(in the rows, 128 means zero)
Each path below is one point turned by a fixed rotation once a step. After each direction that follows a path, write how fast that rotation turns it, in degrees per step (0 if it stays still).
Each turn is a multiple of 5 degrees from 10 to 175, or 0.
Each row of a path follows its step; steps can be skipped.

step 0: [124 138 126 128 124 142 145 125 132 122 130 137 129 138 135 138 133 117
 135 138 126 128 109 117 135 122 123 127 138 136 150 119 131 130 122 139
 125 125 111 124 151 125 129 132 125 132 124 127 131 113 142 123 135 107
 125 120 139 126 122 124 121]
step 1: [118 130 135 145 125 118 126 142 114 121 122 141 124 128 127 112 142 122
 116 114 142 127 115 131 131 120 129 132 127 133 134 112 136 135 122 130
 122 126 116 126 122 131 131 146 135 117 117 131 123 134 148 123 117 122
 132 140 133 133 140 137 129]
step 4: [134 125 140 125 130 124 122 121 128 140 121 119 126 125 113 119 126 132
 124 141 127 118 120 135 149 131 123 124 134 128 133 133 121 128 132 130
 112 114 107 127 135 125 112 131 109 124 130 120 132 119 128 113 116 122
 112 124 145 126 128 124 139]
step 5: [119 132 131 134 112 137 141 123 101 131 128 118 134 120 107 122 129 119
 125 124 125 129 122 132 137 139 117 128 126 140 133 126 125 138 120 125
 137 110 126 122 125 126 127 119 144 146 125 143 119 123 135 118 131 132
 133 128 143 132 120 130 127]
step 13: [122 120 123 129 129 130 123 121 102 128 125 129 127 142 113 113 135 122
 127 128 138 113 129 127 125 128 119 121 133 146 149 119 145 122 130 130
 119 138 129 135 122 126 124 125 113 131 122 131 124 137 144 118 121 129
 124 127 129 136 122 126 109]
step 15: [140 139 116 127 132 133 134 121 141 126 118 133 135 141 113 145 133 112
 126 122 132 130 129 136 132 134 145 116 137 134 142 130 145 137 123 125
 131 119 110 123 145 115 130 122 122 126 135 124 138 131 120 108 120 130
 132 124 129 127 129 125 121]
step 16: [123 128 144 132 114 137 120 136 130 132 113 121 130 121 132 131 139 120
 113 131 125 112 115 116 132 138 126 126 138 131 134 135 131 135 119 116
 132 113 117 126 127 112 126 140 132 112 131 135 125 127 137 124 115 115
 114 141 126 129 121 139 137]
step 19: [133 118 130 134 135 122 134 116 110 136 127 127 131 133 129 130 127 130
 135 122 132 119 120 121 138 132 127 118 135 134 141 125 135 124 128 138
 119 141 108 148 133 117 116 123 117 113 115 115 137 125 138 134 118 127
 125 121 140 118 121 128 109]
step 26: [117 134 124 130 138 121 121 141 126 128 113 135 128 125 111 125 145 127
 129 100 137 143 129 119 129 136 130 128 130 129 132 125 144 142 119 130
 136 117 126 124 129 127 123 128 135 141 119 126 122 120 143 124 143 129
 140 125 137 120 123 140 118]
Directions:
[130 128 125 135 131 130 127 131 127 129 123 126 127 131 128 129 126 130
 125 128 125 131 127 128 128 129 130 128 125 129 129 128 127 127 130 130
 127 130 131 129 125 127 126 130 128 130 128 128 124 127 129 126 127 128
 134 126 128 130 128 128 128]
90
[125 125 131 129 129 130 127 125 129 127 128 132 129 129 128 127 129 127
 123 127 126 128 132 129 122 126 129 124 132 132 126 127 125 127 126 131
 127 129 132 130 126 131 128 130 126 127 128 128 128 128 127 130 127 128
 129 128 130 126 127 129 130]
70
[131 126 131 125 127 131 129 129 127 130 130 125 130 131 125 125 129 130
 129 124 125 127 125 130 131 129 127 126 127 130 126 134 125 127 130 129
 130 125 127 128 126 128 127 130 126 128 130 129 129 129 127 132 132 126
 128 127 128 129 128 129 129]
55
[127 127 129 127 128 124 128 125 124 128 127 128 130 126 129 126 129 130
 127 127 122 127 127 125 128 129 124 125 129 128 127 129 129 123 128 126
 127 129 128 127 129 125 129 123 130 128 129 129 127 131 129 129 121 127
 130 130 128 130 130 128 129]
125
[127 126 127 125 128 131 128 127 126 124 129 127 129 128 127 132 130 129
 127 127 130 131 127 129 130 129 129 127 129 129 128 128 128 131 127 129
 125 132 129 123 127 129 123 123 127 127 131 129 126 132 130 125 131 127
 130 130 128 126 128 130 127]
170
[128 128 128 129 128 126 128 126 134 132 129 126 127 125 125 131 126 122
 129 130 124 125 129 128 130 125 129 126 127 129 126 130 127 132 129 125
 127 126 128 127 127 128 124 127 128 128 131 131 126 128 130 129 126 130
 129 129 128 128 125 129 131]
60

step 4: [134 135 105 115 132 132 127 132 130 122 136 126 142 130 137 133 127 145
 130 136 126 128 119 127 114 135 139 122 130 119 143 117 127 139 129 134
 115 119 133 125 125 144 130 135 132 117 144 134 147 127 137 127 141 137
 128 133 139 131 134 122 118]
step 6: [127 128 120 116 115 129 125 126 141 138 137 146 120 129 134 111 131 125
 139 132 125 124 122 112 132 131 123 115 136 127 151 115 132 124 125 125
 135 119 140 143 125 130 126 114 126 147 139 140 125 123 125 135 133 120
 129 121 129 138 119 130 130]
step 7: [136 125 119 123 127 136 131 133 129 122 129 129 133 128 137 116 125 127
 131 137 137 110 136 124 119 148 128 124 131 128 132 129 131 116 132 114
 132 122 145 111 131 132 130 137 130 139 150 136 131 125 123 139 111 126
 142 123 140 126 114 113 129]
step 8: [123 125 128 120 116 112 131 133 122 150 138 134 126 131 147 127 108 125
 132 127 146 120 137 130 115 135 127 118 120 125 120 125 135 130 125 130
 142 130 120 127 144 133 132 132 134 128 140 134 130 132 141 142 135 136
 137 127 129 116 123 115 134]
step 12: [138 118 126 123 124 136 134 125 128 149 138 110 118 138 127 135 131 126
 130 122 140 119 127 134 130 126 127 131 125 105 121 118 121 134 139 123
 120 121 118 128 132 135 145 106 127 106 121 122 126 122 122 139 129 127
 124 135 125 140 122 132 126]
step 13: [112 118 124 121 141 133 117 128 133 131 125 119 132 125 126 126 130 140
 117 128 134 130 132 114 134 121 120 143 121 128 140 130 123 122 136 125
 126 120 123 112 128 128 141 117 124 100 142 136 134 118 134 122 135 132
 112 130 132 137 117 139 129]
step 20: [117 132 131 127 135 119 137 134 129 137 126 131 130 141 134 133 110 131
 115 139 140 121 149 125 117 134 121 122 125 137 125 106 127 133 128 116
 126 135 138 134 135 138 129 134 136 131 130 127 126 114 124 142 118 116
 135 123 118 125 109 126 121]
step 21: [128 137 128 131 128 123 134 129 133 128 135 131 111 145 151 123 115 122
 121 128 148 114 136 127 131 128 126 125 126 119 133 125 109 132 128 133
 120 128 119 132 138 126 120 126 147 132 126 131 126 113 134 123 137 128
 127 131 147 133 113 130 140]
step 23: [131 124 126 127 124 127 141 142 127 128 130 124 114 127 136 141 125 141
 133 148 132 131 124 122 125 120 126 115 115 124 115 126 131 131 119 122
 145 121 124 141 132 146 147 129 130 126 133 117 139 117 136 118 126 115
 124 125 136 137 120 139 120]
Directions:
[128 127 127 128 128 127 131 128 127 129 123 127 126 128 132 131 128 129
 125 131 133 129 127 125 125 129 124 129 129 128 128 130 125 134 127 128
 126 130 126 125 128 127 125 125 130 130 125 126 126 128 127 129 124 128
 126 128 126 126 126 129 130]
35
[126 126 124 128 131 131 128 128 126 125 128 123 125 127 130 127 128 131
 128 131 125 125 131 128 128 125 130 129 128 131 126 133 126 126 126 126
 130 129 131 130 132 124 125 125 128 127 127 130 128 126 127 130 129 128
 130 128 128 128 130 127 128]
175
[127 127 128 127 129 127 127 126 129 129 126 127 131 127 131 126 129 123
 126 125 126 129 131 126 127 124 126 127 129 127 124 127 124 128 126 131
 125 131 130 126 129 126 131 129 126 129 131 125 128 125 131 126 130 130
 131 124 127 126 125 125 127]
60
[128 126 131 129 132 127 130 131 131 128 129 124 128 130 126 128 124 128
 122 127 127 124 127 129 128 129 128 128 129 129 127 127 128 128 124 131
 130 125 128 129 129 128 127 130 124 127 125 128 127 127 129 127 127 128
 127 126 129 130 125 133 130]
10
[131 124 127 128 127 130 128 129 126 126 125 131 128 127 124 130 125 130
 126 128 124 126 130 130 129 127 128 131 128 128 127 129 127 129 130 128
 126 131 129 129 127 130 125 129 130 129 133 124 126 129 129 129 126 126
 129 130 132 131 124 129 125]
160
[126 123 131 128 130 127 124 126 128 130 128 129 128 131 127 132 130 130
 131 129 125 126 128 127 128 127 129 129 126 126 129 129 126 127 130 131
 130 127 128 125 122 126 126 130 126 124 123 126 128 125 128 130 127 131
 128 127 128 128 128 126 126]
25

step 0: [127 133 124 124 115 118 127 127 131 127 122 134 108 130 135 114 114 119
 138 132 128 132 126 122 134 138 128 132 119 128 120 128 133 110 150 129
 118 126 125 117 142 110 115 129 127 132 124 119 129 137 115 122 136 136
 129 133 136 128 148 129 115]
step 1: [129 121 112 138 128 126 120 121 117 123 127 122 126 133 136 115 144 126
 118 136 118 141 128 133 131 133 118 135 116 133 111 137 122 122 135 132
 129 131 131 133 126 140 131 140 114 118 118 130 129 126 126 121 131 132
 136 116 147 105 143 121 125]
step 2: [118 130 129 120 115 123 136 117 121 137 119 121 122 123 109 120 142 140
 135 135 109 133 123 117 122 122 128 133 122 133 136 127 132 148 135 139
 139 130 116 111 144 131 144 135 125 131 121 134 124 142 127 127 130 132
 136 121 129 122 133 126 125]
step 3: [102 136 122 127 123 127 130 131 122 141 114 123 120 131 121 136 114 106
 127 139 124 119 130 130 144 127 124 135 118 136 126 139 121 134 144 119
 133 128 134 127 130 129 128 134 137 147 129 114 120 131 120 116 139 123
 131 124 122 125 137 125 126]
step 5: [121 125 141 118 139 139 137 131 130 128 131 115 112 127 127 125 133 132
 128 128 119 128 132 124 127 127 139 125 123 122 121 125 130 128 133 123
 130 123 128  93 133 125 119 133 108 145 120 139 122 135 130 123 130 129
 132 128 143 122 135 122 108]
step 7: [123 131 119 146 118 118 139 119 131 127 124 128 117 133 123 130 121 137
 131 138 117 141 131 124 121 147 136 127 129 118 132 127 128 124 122 122
 118 116 121 131 139 118 144 130 127 141 124 131 119 138 101 131 136 133
 138 129 125 114 132 135 132]
step 14: [114 144 125 126 130 141 129 112 134 140 129 124 116 126 112 130 124 123
 136 134 132 143 133 147 130 131 115 110 125 137 132 140 112 129 126 118
 122 119 128 121 124 133 138 134 130 145 128 128 120 135 125 140 129 134
 132 120 134 111 127 128 128]
step 19: [126 124 123 134 121 124 124 112 120 132 116 130 115 117 132 128 127 122
 116 132 122 136 125 133 141 136 120 128 117 131 105 126 113 136 116 127
 118 135 124 138 112 137 125 132 123 141 129 135 135 127 115 128 118 146
 127 117 138 122 145 138 123]
step 24: [126 151 117 124 138 133 113 136 118 147 120 123 116 125 122 133 148 132
 125 132 130 129 120 125 132 139 120 127 137 137 123 136 125 139 120 131
 128 127 123 122 136 135 137 138 123 131 136 121 125 117 126 116 123 134
 137 111 142 118 135 129 116]
Directions:
[132 129 131 129 128 131 129 129 132 126 126 129 130 125 130 126 128 129
 125 129 126 127 129 128 130 131 128 124 126 130 126 130 128 127 127 128
 126 130 130 127 132 126 128 129 129 130 128 129 133 126 124 131 127 130
 133 126 127 130 128 125 128]
55
[131 130 127 128 126 126 128 126 127 130 127 129 126 125 129 130 127 128
 129 129 125 128 126 130 130 129 127 127 125 127 129 127 123 130 128 129
 128 125 127 129 127 134 133 128 128 126 132 130 127 131 127 124 129 127
 131 124 125 132 126 126 129]
65
[128 127 129 130 125 126 130 129 128 128 127 129 126 129 127 130 128 125
 127 127 127 124 127 123 130 126 126 129 127 127 127 127 128 134 128 130
 130 130 130 128 125 132 125 125 127 130 124 127 130 129 129 134 126 125
 129 127 126 127 130 125 128]
45
[127 126 127 126 130 130 128 129 126 127 130 131 127 126 129 126 131 129
 128 128 124 128 125 129 131 126 129 128 131 127 131 126 129 128 126 129
 129 128 128 126 130 129 130 128 129 127 128 129 126 125 132 127 125 128
 131 130 133 125 127 121 127]
95
[125 125 131 130 125 129 131 126 130 128 129 126 127 131 128 127 130 124
 127 127 128 128 130 134 129 132 131 127 126 126 129 128 126 128 126 126
 126 129 129 125 126 129 128 126 127 128 131 128 126 127 126 127 133 128
 125 129 127 126 129 123 128]
160
[131 129 131 125 129 129 128 127 128 123 127 126 125 129 127 128 127 126
 129 127 132 131 130 131 129 126 125 125 128 126 128 127 127 125 128 130
 127 126 126 128 128 132 126 131 126 127 127 126 130 132 128 129 124 129
 126 127 131 129 129 125 124]
80

step 2: [117 121 131 132 129 142 125 120 127 122 136 120 126 124 119 131 115 132
 150 141 126 131 116 118 123 127 124 118 129 131 130 118 117 115 127 111
 122 109 133 127 136 134 127 131 129 127 128 122 141 139 122 140 124 122
 126 136 122 128 114 130 137]
step 13: [132 133 123 149 134 128 127 119 129 137 134 129 146 125 131 136 115 139
 149 136 120 125 139 123 128 116 128 125 120 124 136 128 131 120 123 121
 126 116 129 138 115 127 123 139 129 129 133 128 123 123 121 130 126 117
 127 142 110 124 120 137 123]
step 16: [132 130 121 131 151 135 135 134 118 117 131 136 135 128 134 133 118 128
 130 153 136 125 128 142 134 115 124 126 126 134 124 132 120 137 132 112
 121 134 133 125 139 122 131 140 129 126 131 125 120 144 118 135 136 119
 131 122 128 123 122 137 135]
step 17: [128 122 124 147 129 135 130 123 115 133 130 129 144 121 132 131 123 128
 123 128 137 134 128 128 128 111 124 150 121 119 131 127 128 128 127 123
 128 129 132 132 117 122 120 143 115 136 130 123 131 140 123 142 127 129
 129 133 108 108 130 137 123]
step 18: [131 132 118 136 136 129 133 128 123 118 136 115 138 121 122 135 123 132
 133 120 123 134 109 144 141 115 132 125 120 122 133 121 137 123 125 112
 121 124 121 137 126 124 118 125 130 123 122 128 136 141 121 144 140 112
 122 132 126 137 120 129 122]
step 19: [131 132 136 118 130 135 130 123 132 123 132 123 138 119 133 137 126 130
 142 141 129 123 126 123 136 134 110 137 124 120 135 118 126 121 128 119
 124 121 121 130 116 109 123 140 135 133 133 112 138 121 119 140 123 122
 123 136 124 127 113 144 124]
step 20: [121 117 117 121 134 123 128 125 116 142 123 128 135 124 125 138 116 132
 133 146 131 123 116 139 133 129 128 119 136 125 120 135 117 124 135 110
 111 125 118 134 132 129 128 134 132 131 132 133 133 133 121 142 125 118
 122 129 117 126 122 139 145]
step 22: [127 143 128 126 150 126 132 122 113 125 142 114 132 125 133 122 121 119
 126 135 136 124 112 140 152 114 121 133 131 126 128 122 127 130 131 116
 123 131 128 125 123 128 123 126 119 125 141 135 136 139 130 138 133 127
 131 136 127 122 133 127 135]
step 24: [128 135 134 135 134 128 134 122 125 138 129 128 143 140 123 143 126 127
 132 118 141 123 119 139 127 128 115 121 125 120 132 126 126 127 128 106
 119 128 127 131 127 128 126 121 130 126 140 127 122 131 111 143 130 111
 133 128 110 139 126 143 136]
Directions:
[125 126 130 127 128 133 133 127 129 126 130 126 129 130 129 129 129 128
 127 128 133 126 131 127 130 129 125 128 130 126 125 130 129 130 128 126
 129 128 128 129 128 127 127 127 126 131 133 126 123 127 129 127 131 129
 126 129 129 130 127 128 124]
140
[131 127 126 129 128 123 129 127 128 127 127 128 124 126 127 128 127 125
 129 130 128 128 130 129 129 132 128 125 127 129 122 128 130 129 131 128
 133 127 128 126 129 125 128 129 128 134 129 132 129 125 128 130 126 129
 127 126 127 129 127 130 129]
65
[126 119 127 130 126 131 128 126 126 129 128 128 131 127 126 125 127 129
 125 128 126 131 127 131 127 127 129 125 127 128 129 126 131 129 130 127
 125 125 128 129 132 128 129 126 131 130 128 130 129 126 130 126 128 128
 126 132 130 128 127 126 127]
135
[124 128 128 125 127 128 130 130 128 128 131 127 126 125 126 128 130 127
 126 127 129 125 129 127 129 127 129 131 126 131 127 128 128 130 130 125
 126 126 127 131 126 128 128 127 130 129 125 125 131 133 130 133 126 128
 124 128 127 125 123 129 131]
20
[127 126 131 124 130 130 127 124 128 129 130 130 128 127 128 130 127 131
 132 129 125 126 126 128 127 129 131 127 128 130 124 126 125 125 129 128
 127 127 126 132 124 131 130 131 126 130 127 129 127 126 127 127 128 131
 127 127 132 128 128 126 131]
60

step 2: [112 132 127 133 120 129 119 139 135 128 134 136 127 125 138 135 119 127
 132 126 119 121 111 117 121 121 111 119 121 128 130 121 124 128 123 125
 139 136 129 118 127 128 121 116 136 125 130 126 130 127 113 125 149 120
 130 114 112 130 124 141 126]
step 6: [111 123 133 133 137 137 137 119 133 128 123 143 129 128 139 139 129 126
 128 121 115 134 115 126 114 129 121 137 141 115 110 125 126 140 125 136
 130 140 129 129 134 126 127 127 133 129 132 125 125 121 118 134 139 123
 124 115 122 135 112 123 139]
step 7: [133 129 122 125 140 123 120 110 136 121 116 115 129 129 114 133 123 125
 120 120 122 127 131 128 117 126 118 130 126 123 123 123 140 132 126 118
 136 144 133 119 112 130 128 130 115 135 117 124 120 142 134 122 137 132
 135 145 121 136 127 135 141]
step 10: [110 129 119 129 119 119 125 122 137 114 124 147 141 123 127 130 126 116
 128 129 107 119 138 124 123 132 119 141 137 122 118 132 127 129 126 131
 130 136 135 132 139 128 130 133 126 133 124 118 122 137 129 137 133 139
 136 124 133 148 125 132 130]
step 12: [109 121 140 119 123 136 132 134 129 129 124 137 142 129 124 125 128 120
 116 141 132 128 146 130 135 134 123 137 135 104 122 129 134 122 131 132
 117 116 135 131 117 136 128 130 119 121 126 126 127 121 132 132 123 139
 133 121 117 132 123 126 143]
step 13: [125 127 129 120 122 133 133 120 128 126 132 132 122 135 121 138 127 134
 123 131 116 125 139 136 134 143 112 135 110 137 133 145 119 124 131 121
 140 135 138 115 126 121 142 113 119 124 127 121 130 126 124 142 144 130
 133 133 126 133 125 124 124]
step 16: [108 133 128 127 125 120 121 140 137 122 137 127 137 140 130 128 121 130
 123 147 144 131 141 125 119 137 125 135 120 124 138 132 122 114 135 124
 131 122 134 132 127 124 124 136 119 111 111 140 125 126 120 142 136 135
 133 128 125 129 126 126 126]
step 19: [132 126 131 115 136 131 123 132 142 132 133 137 121 136 145 136 124 125
 120 125 130 124 127 137 125 119 127 139 121 127 127 122  99 118 132 129
 128 127 122 110 120 120 127 135 123 123 134 134 111 122 114 129 132 133
 137 127 115 120 135 136 124]
step 23: [122 137 124 109 131 129 129 137 135 125 121 123 122 126 151 120 116 131
 127 135 115 123 119 120 126 128 135 131 131 107 121 121 107 128 120 125
 117 118 130 119 127 136 131 130 136 129 143 133 121 126 125 135 128 124
 122 117 120 135 134 130 126]
Directions:
[129 131 125 125 130 125 130 128 128 127 132 127 129 131 128 128 128 127
 126 127 129 125 130 132 127 130 128 129 127 125 127 130 126 124 131 128
 128 126 127 130 125 127 130 131 131 127 132 128 127 126 129 132 125 124
 125 129 129 128 130 129 125]
10
[134 129 126 126 128 129 126 127 130 129 129 126 125 128 126 126 130 127
 129 129 126 127 128 125 127 127 128 132 124 126 129 130 128 131 128 125
 123 128 127 128 127 125 129 124 121 129 129 127 126 126 127 127 127 125
 128 130 129 127 125 127 126]
175

step 2: [129 118 142 120 127 137 129 128 131 112 110 125 129 125 134 128 125 115
 139 131 133 132 124 117 140 138 125 114 139 138 125 129 123 130 139 128
 136 138 133 133 133 120 126 131 126 139 125 123 137 129 123 119 135 113
 134 129 137 145 138 128 120]
step 4: [116 133 135 114 131 131 124 129 130 142 105 130 130 123 142 130 127 126
 131 127 127 133 125 112 136 127 122 134 143 129 128 113 127 115 142 132
 118 126 125 136 123 128 143 140 122 116 134 133 128 122 128 123 117 133
 131 124 129 136 123 123 135]
step 12: [128 138 115 124 130 136 139 131 125 137 115 122 136 115 130 123 125 128
 130 132 120 125 126 127 158 124 135 124 138 119 135 127 123 127 133 132
 135 132 120 133 133 130 135 120 119 121 126 140 125 133 130 127 131 107
 132 119 143 122 125 126 133]
step 13: [131 132 123 125 136 130 121 115 125 151 126 121 130 136 132 138 128 125
 125 124 131 149 126 128 126 138 124 119 135 125 142 130 129 134 128 135
 128 140 120 127 120 120 130 120 133 125 137 130 120 142 127 126 131 132
 137 109 141 127 137 113 125]
step 15: [125 122 129 128 126 128 124 130 116 132 136 132 135 117 137 126 133 124
 130 127 117 139 125 128 132 136 121 118 125 126 129 133 112 125 135 131
 136 130 126 124 135 129 121 117 127 118 127 132 147 116 137 119 133 108
 145 113 129 140 132 115 121]
step 17: [128 120 142 124 132 121 127 124 123 126 128 130 126 127 138 134 118 140
 115 125 132 134 127 116 138 129 108 123 133 116 120 117 135 143 126 129
 128 128 138 130 132 131 133 139 116 111 123 131 119 123 125 114 135 126
 136 116 136 135 126 119 125]
step 21: [130 128 140 124 136 132 119 133 111 129 128 146 127 131 136 118 126 127
 136 130 130 133 124 138 133 130 122 120 151 136 133 126 137 132 131 121
 135 140 124 133 122 125 129 125 139 126 131 133 128 136 128 119 116 119
 137 125 133 133 111 110 128]
step 24: [123 135 124 121 129 132 123 145 122 118 127 134 135 132 129 117 112 126
 134 129 113 132 131 124 142 124 125 134 132 117 135 129 124 130 115 136
 134 131 120 131 127 138 127 130 139 108 124 140 115 124 128 122 111 127
 127 121 128 123 134 121 113]
step 26: [125 128 128 128 133 127 126 128 137 122 136 141 120 127 124 129 126 116
 129 132 123 137 120 136 132 132 123 127 124 130 141 121 134 137 130 136
 129 130 125 123 133 129 124 118 127 122 128 119 104 136 109 119 123 126
 128 115 137 139 152 123 141]
Directions:
[129 128 128 126 129 131 127 129 127 126 127 129 130 125 128 124 131 128
 131 131 123 128 126 129 130 127 128 125 129 129 127 127 127 130 129 125
 130 129 129 124 127 128 126 125 124 129 127 127 132 126 127 129 128 129
 125 129 128 127 123 127 121]
110
[129 127 130 129 127 126 127 123 125 130 132 129 128 129 131 127 129 128
 126 129 126 126 132 127 124 124 128 126 131 130 125 127 129 129 127 131
 132 128 132 128 127 126 126 127 129 127 131 129 130 129 127 128 132 129
 130 124 127 127 129 123 127]
175
[124 127 126 127 129 128 129 130 129 125 133 130 129 131 130 131 128 127
 126 125 129 129 128 130 130 129 127 126 128 126 127 128 135 128 128 128
 128 129 127 129 131 130 125 124 127 128 131 129 125 126 127 129 126 126
 128 129 125 128 125 126 125]
10
[128 131 131 128 129 128 129 132 126 128 125 131 129 132 127 128 126 126
 126 126 122 126 131 127 129 128 130 131 126 127 129 129 128 130 130 130
 129 130 129 128 126 130 130 128 127 132 129 130 128 126 132 126 129 127
 129 123 127 128 124 130 129]
85
[129 129 126 124 127 130 129 128 126 128 126 126 130 128 127 130 130 127
 130 126 133 124 131 128 130 129 132 125 133 130 126 130 129 128 128 129
 128 128 128 129 126 123 127 127 128 130 130 130 129 130 125 127 125 128
 128 126 131 129 124 130 130]
40
[129 125 128 128 128 129 128 124 127 126 131 127 129 128 125 129 127 127
 126 126 125 130 132 127 128 130 123 127 127 127 128 126 129 127 132 128
 129 128 126 123 125 127 130 128 131 130 125 129 128 125 128 128 122 130
 130 128 133 130 129 129 127]
170
